Each named turn below is shown by a few rows before and after it. Which turns, in which order, take the first row of each later pair to the second? The first pair is answered.
turn gan:
-5 5 12 0 -3 11 15 -8 -10 13 -4 -7 11 13 -12 33 -13 -> -8 -7 8 16 -11 1 15 -2 -15 11 -16 2 1 1 -15 31 -14
19 7 29 -14 46 25 6 -16 -13 22 -2 -25 10 26 -2 13 -7 -> 14 -20 53 16 18 6 4 -16 -17 29 -8 -14 0 8 -10 25 0
-4 13 -11 12 3 0 -8 11 1 -17 -5 4 1 -1 4 -3 -7 -> -2 18 -4 1 7 6 -6 5 6 -12 5 -2 12 9 6 1 -7
turn Keras:
18 -20 -6 -33 12 3 -32 -13 -1 -9 44 19 3 -19 21 -5 4 -> 7 -9 -34 -34 8 -2 -20 2 -5 -23 24 26 -17 -26 9 -20 5
-6 -12 1 -13 -29 -7 1 -3 1 -10 18 7 -8 -6 -22 -12 9 -> -1 -16 14 -13 -26 -5 -4 -10 3 -6 27 3 -2 -6 -16 -6 7
-1 15 27 27 -1 -7 -16 11 23 -9 15 -16 29 -9 3 31 -21 -> 9 14 10 16 20 0 -27 7 22 -14 13 -11 23 -18 21 29 -24
4 -2 54 50 -45 -4 -39 13 -4 -18 -3 -33 12 1 5 -2 0 -> 22 -10 48 39 -18 8 -59 1 -7 -16 5 -32 13 -8 30 3 -2
turn tida:
16 2 -8 7 -8 -4 0 -1 -16 4 7 12 -11 1 -3 -5 4 -> 17 3 -7 3 -8 -2 -4 -2 -15 2 11 13 -12 0 0 -7 4
12 -55 8 15 -2 -11 3 -4 -26 11 -18 11 -34 -37 4 14 18 -> 0 -29 -9 -50 -17 1 -11 -4 -2 -24 44 16 -17 -29 -7 -13 13
-13 -35 -13 -39 -3 18 1 23 20 8 20 33 -16 -13 2 8 -10 -> -27 -29 -8 -9 -21 4 22 34 15 12 -11 30 -26 -5 -15 10 -8
Then:
Each pair is two turns apart.
8 2 11 -28 -6 7 -8 -16 11 9 29 -8 16 17 -10 -11 25 -> 11 -18 18 -14 -13 -1 -18 -19 5 16 25 -1 11 1 -4 -3 27 -> Keras gan
4 -24 -27 -39 14 0 -36 -4 -11 -19 24 29 -30 -26 18 -14 -17 -> -37 13 -13 5 -34 -21 25 23 -8 -16 -21 12 -29 14 -35 -17 -15 -> gan tida
14 -46 22 -4 -16 -21 17 -20 -11 38 -7 15 5 0 -7 22 19 -> 1 -43 2 -24 -39 -27 4 -10 -2 8 17 32 -3 -16 -17 2 19 -> tida gan
3 -37 39 27 -42 -15 1 -8 -8 13 -2 -13 9 -1 3 6 -7 -> 1 -45 11 13 -42 -16 -22 -1 -6 -11 9 10 -5 -28 10 -9 -10 -> tida gan
-13 29 -24 3 -2 0 -8 21 12 -26 -5 3 5 5 -6 -1 -11 -> -10 21 13 12 -14 -1 -9 10 19 -13 14 -8 24 17 -7 15 -8 -> Keras Keras
4 -7 27 1 -12 22 4 -3 -4 11 30 -4 17 -23 2 19 0 -> 7 -2 -19 -12 11 29 -4 5 -11 -5 12 8 -4 -39 15 1 -3 -> Keras Keras
1 5 5 32 17 -4 -16 2 5 -3 -5 -7 -3 -13 13 7 -4 -> -5 22 -9 8 16 1 -15 7 17 -20 11 -5 3 -6 9 -9 -5 -> gan tida
18 5 -15 -6 15 1 14 -2 -21 23 -25 11 -8 -8 8 2 15 -> 7 11 -1 4 -10 -7 29 2 -20 27 -24 8 -5 1 -11 5 17 -> Keras Keras
3 1 3 2 12 -4 -23 8 -2 11 -13 3 -8 -2 11 11 -5 -> -2 11 -9 -13 7 -2 -24 11 5 -1 -2 7 -8 -3 6 -2 -5 -> Keras tida
-5 7 6 -7 -12 6 1 -3 -1 1 24 10 16 6 -5 -30 8 -> -8 2 13 24 -13 -4 13 3 -10 13 -10 8 8 6 -10 -19 8 -> Keras tida
40 21 -15 -42 27 33 17 -29 -3 12 27 -15 12 15 12 1 25 -> 27 -40 20 27 -28 -9 9 -22 -17 25 1 15 -19 -30 -3 22 35 -> gan gan
-12 -6 -13 12 8 17 7 1 2 2 -22 9 -15 -7 3 -2 -4 -> -4 3 6 -4 12 25 10 -12 8 12 0 -5 7 13 3 5 -3 -> gan gan
19 -42 0 15 17 -9 -5 -8 -27 24 -28 7 -23 -26 17 8 11 -> -1 -9 -34 7 8 -10 19 14 -25 3 -47 5 -34 -13 -6 -17 8 -> gan Keras
20 -29 18 -19 -1 7 -2 -13 -13 16 30 2 1 -8 12 15 5 -> 12 -35 -5 -6 -7 -4 -3 -1 -20 3 7 15 -22 -29 10 5 5 -> gan Keras
-5 16 12 4 1 4 -61 14 1 -36 36 12 20 -17 24 -16 -2 -> -20 18 39 54 -24 -15 -32 23 -2 -18 0 2 20 -3 4 0 1 -> tida Keras
1 5 7 -23 -7 2 -9 -7 8 -8 26 8 4 -5 -8 -9 0 -> 16 -14 17 -6 12 4 -15 -16 -1 8 10 8 0 -13 9 6 1 -> tida tida
17 -47 20 21 7 -21 -10 -12 -3 9 -5 3 -5 -6 16 -8 20 -> -5 -28 17 31 -22 -35 12 6 0 -4 -17 2 -8 6 -10 -20 21 -> tida tida
8 -9 -23 10 19 -10 18 3 -11 1 -25 4 -19 -10 -2 -11 2 -> 20 -6 -6 -28 23 7 4 -14 1 4 27 -4 6 3 3 -8 2 -> tida gan
30 -10 0 -8 45 5 37 3 -27 45 -45 -10 -14 2 10 11 6 -> 6 28 -28 -72 14 11 34 13 -1 -1 18 -2 -1 14 -17 -27 4 -> tida Keras
-16 37 -53 7 9 3 0 21 5 -41 -37 7 -23 -9 -2 -30 -6 -> 26 26 -24 -16 65 31 -10 -13 3 -5 -13 -19 8 11 34 -3 -8 -> tida gan
33 -27 1 -51 36 6 58 -28 -27 33 25 -13 -11 20 0 27 12 -> 10 -2 10 -54 2 -1 71 -18 -14 18 43 -16 2 39 -28 19 10 -> tida Keras
-24 1 6 28 -30 -7 -20 -1 11 -28 2 -1 -6 -26 -14 -1 0 -> -4 -2 -19 19 12 9 -32 -7 4 -28 -8 0 -15 -35 11 -3 -4 -> tida gan
-8 21 -18 -49 -7 12 7 19 22 -24 31 -17 14 48 -23 -5 -18 -> 16 -20 26 -38 1 11 -19 -6 18 2 53 -18 28 32 0 25 -14 -> gan Keras
-10 -21 9 52 -42 -17 31 0 -9 36 -38 2 -21 -34 -18 14 15 -> 20 -45 -2 -18 -8 11 -30 -28 2 19 37 18 -8 -64 21 7 13 -> tida gan
-18 33 6 -15 -28 -4 21 13 14 -16 27 -2 15 22 -13 -10 -4 -> -25 14 13 10 -47 -19 16 19 8 -16 12 10 -1 1 -17 -7 -1 -> gan gan
-17 40 2 9 -15 -4 51 14 6 1 -31 -17 9 42 -31 -10 -2 -> 3 19 48 11 -5 2 32 -9 9 27 -1 -27 36 46 -13 18 1 -> gan Keras
1 -4 -22 -21 -1 28 -34 -25 -1 -21 9 11 5 3 9 -6 -15 -> 1 -26 12 -3 -22 16 -36 -30 -3 -6 15 12 11 -2 3 11 -8 -> gan gan
5 -16 32 24 -11 -15 13 1 -21 25 -23 -15 -1 8 -14 28 15 -> 2 9 13 -43 -9 6 -12 -3 3 -11 45 -12 20 13 -13 3 9 -> Keras tida
-13 43 14 28 4 12 -18 4 15 -5 -15 -20 31 30 26 21 -9 -> -6 27 27 35 4 11 -25 -3 14 3 -10 -16 32 22 31 30 -7 -> Keras gan
7 -9 6 -57 -8 7 4 -19 2 -1 47 3 4 3 -10 -12 9 -> 8 -29 18 -45 -20 -1 0 -22 -2 7 45 9 -3 -7 -13 -4 12 -> Keras gan
6 19 -5 6 22 35 -17 7 13 6 -1 -24 -2 24 5 38 -6 -> -6 18 8 -3 -7 28 -18 7 23 -1 27 -19 7 26 -10 36 -3 -> gan tida
-19 -9 -16 -8 -23 -15 17 14 -2 -7 -5 16 -23 -9 -26 -19 4 -> -5 -14 -20 -37 -7 0 -3 0 3 -9 26 18 -13 -16 -13 -21 1 -> tida tida
25 -8 -21 -48 13 15 6 -16 4 14 17 8 1 8 3 -15 -8 -> 35 -24 -10 -12 22 9 14 -16 -10 34 -18 5 -10 2 12 1 -8 -> tida tida
-9 17 -31 -23 -1 1 10 21 2 -22 5 9 -5 5 -16 -30 -2 -> 14 -6 -24 -33 29 11 -11 5 -4 -8 19 10 -1 -6 12 -17 -3 -> tida tida
0 -26 22 -7 -21 -6 3 -9 -2 22 17 15 -10 -18 -13 7 11 -> -13 -7 8 -17 -33 -7 7 1 8 7 21 16 -8 -11 -25 -5 9 -> Keras tida
7 4 13 12 -16 -23 17 5 -1 43 1 -25 14 15 -11 4 13 -> 26 -17 -4 -18 8 -10 -22 -8 0 34 28 -10 9 -15 17 1 12 -> gan tida
22 0 8 -21 20 21 -15 -18 9 9 11 -9 15 9 19 5 -5 -> 17 -6 17 17 15 9 0 -9 -2 25 -30 -12 1 9 13 15 -2 -> tida tida
-10 -14 -3 8 -25 -20 4 6 6 -13 17 7 -13 -22 -10 1 9 -> 1 -13 -29 2 8 -10 -4 8 -1 -15 2 8 -23 -27 11 -4 6 -> tida gan
29 -7 11 -42 44 20 -18 -19 -10 11 37 -7 22 16 34 12 -14 -> -15 28 41 -9 -22 -5 22 0 6 4 27 -19 35 53 -22 7 -10 -> tida Keras
14 -9 -28 -18 31 29 14 -25 -17 9 -7 4 -4 -3 14 -18 3 -> -13 5 -18 -2 -15 9 45 -9 -13 5 -16 5 -7 12 -26 -25 8 -> Keras Keras
-13 21 16 -19 2 -2 -5 -4 -10 15 5 -1 8 27 -4 2 -7 -> -5 11 20 -9 17 2 -9 -6 -15 23 -8 -3 5 20 6 10 -7 -> tida Keras
5 -22 18 53 -12 -14 6 -6 -19 17 -41 8 -19 -12 -3 19 6 -> 19 -29 18 45 7 -5 -8 -13 -19 21 -34 6 -15 -18 12 24 3 -> Keras Keras
-10 22 -10 -22 -17 -5 22 8 7 -11 15 -8 10 17 -28 -17 -1 -> 8 -6 25 21 -2 -11 24 -3 -8 26 -16 -19 9 14 -11 15 2 -> Keras tida
0 -20 9 -3 4 15 20 -11 -15 11 13 -10 4 -15 17 11 0 -> -19 2 -14 -18 -10 12 28 3 -6 -11 15 -4 0 -12 0 -9 -1 -> Keras tida
17 -12 23 25 5 -15 -9 -5 7 25 -20 -4 -11 -13 16 21 6 -> -12 14 15 26 -29 -27 11 12 17 5 -20 -4 -13 2 -14 5 8 -> tida tida
13 -30 -4 24 27 10 -15 -29 -8 0 -6 12 23 -14 57 10 -4 -> -20 5 -52 -9 1 6 -4 -3 4 -45 4 23 10 -11 27 -30 -6 -> Keras tida
-3 4 -3 27 -15 -18 46 7 -8 12 -37 -21 -3 14 -35 14 -11 -> 1 7 14 27 -11 -13 42 -1 -4 22 -24 -31 13 25 -31 24 -10 -> gan Keras
-9 -6 -15 -1 4 2 -51 1 4 -25 14 16 -4 -35 19 -7 -2 -> -4 -19 -7 28 6 -2 -43 2 -6 -11 -15 13 -14 -37 24 3 1 -> tida tida
-19 36 -8 -4 -5 1 -9 14 10 -29 8 4 12 -1 9 -19 -20 -> -18 30 17 1 -15 1 -8 7 13 -18 20 -4 22 7 5 -8 -18 -> Keras Keras
39 -26 13 37 -12 -14 -11 -23 -18 15 -36 -13 25 -21 6 28 22 -> 31 6 -43 -34 -5 6 -35 -14 3 -37 12 2 25 -28 8 -15 12 -> gan tida
10 -40 10 4 -6 -5 -24 -11 -4 4 23 22 -15 -26 7 12 10 -> -1 -35 11 28 -20 -16 -4 -1 -8 6 -3 21 -22 -19 -7 14 11 -> tida tida
1 -30 25 7 -18 -13 19 -10 -11 18 -7 1 -10 -4 -16 4 13 -> 0 -14 15 -30 -21 -2 3 -10 4 -2 33 4 6 0 -15 -9 9 -> Keras tida
24 -28 11 -12 -5 -3 17 -11 -27 28 7 -8 -18 -8 -12 6 1 -> 22 -13 -23 -19 9 1 16 1 -27 11 -7 -2 -30 -14 -5 -10 -2 -> gan gan
7 -2 -32 -36 -15 -23 0 -18 -3 -10 -5 33 -40 -23 -2 -18 4 -> 1 14 -20 -3 -15 -30 33 -9 -11 11 -44 15 -41 2 -14 -9 3 -> gan tida
-11 -12 19 57 -19 -10 -40 12 13 -21 2 8 3 -23 23 19 -10 -> -7 -12 -1 50 -7 -6 -42 17 10 -28 -5 13 -5 -30 29 12 -13 -> Keras Keras
-11 5 -13 48 -1 -8 -8 20 7 -10 -43 3 -18 -11 5 1 -13 -> 15 -13 7 2 23 14 -46 -11 17 -2 19 1 10 -17 34 11 -12 -> Keras tida
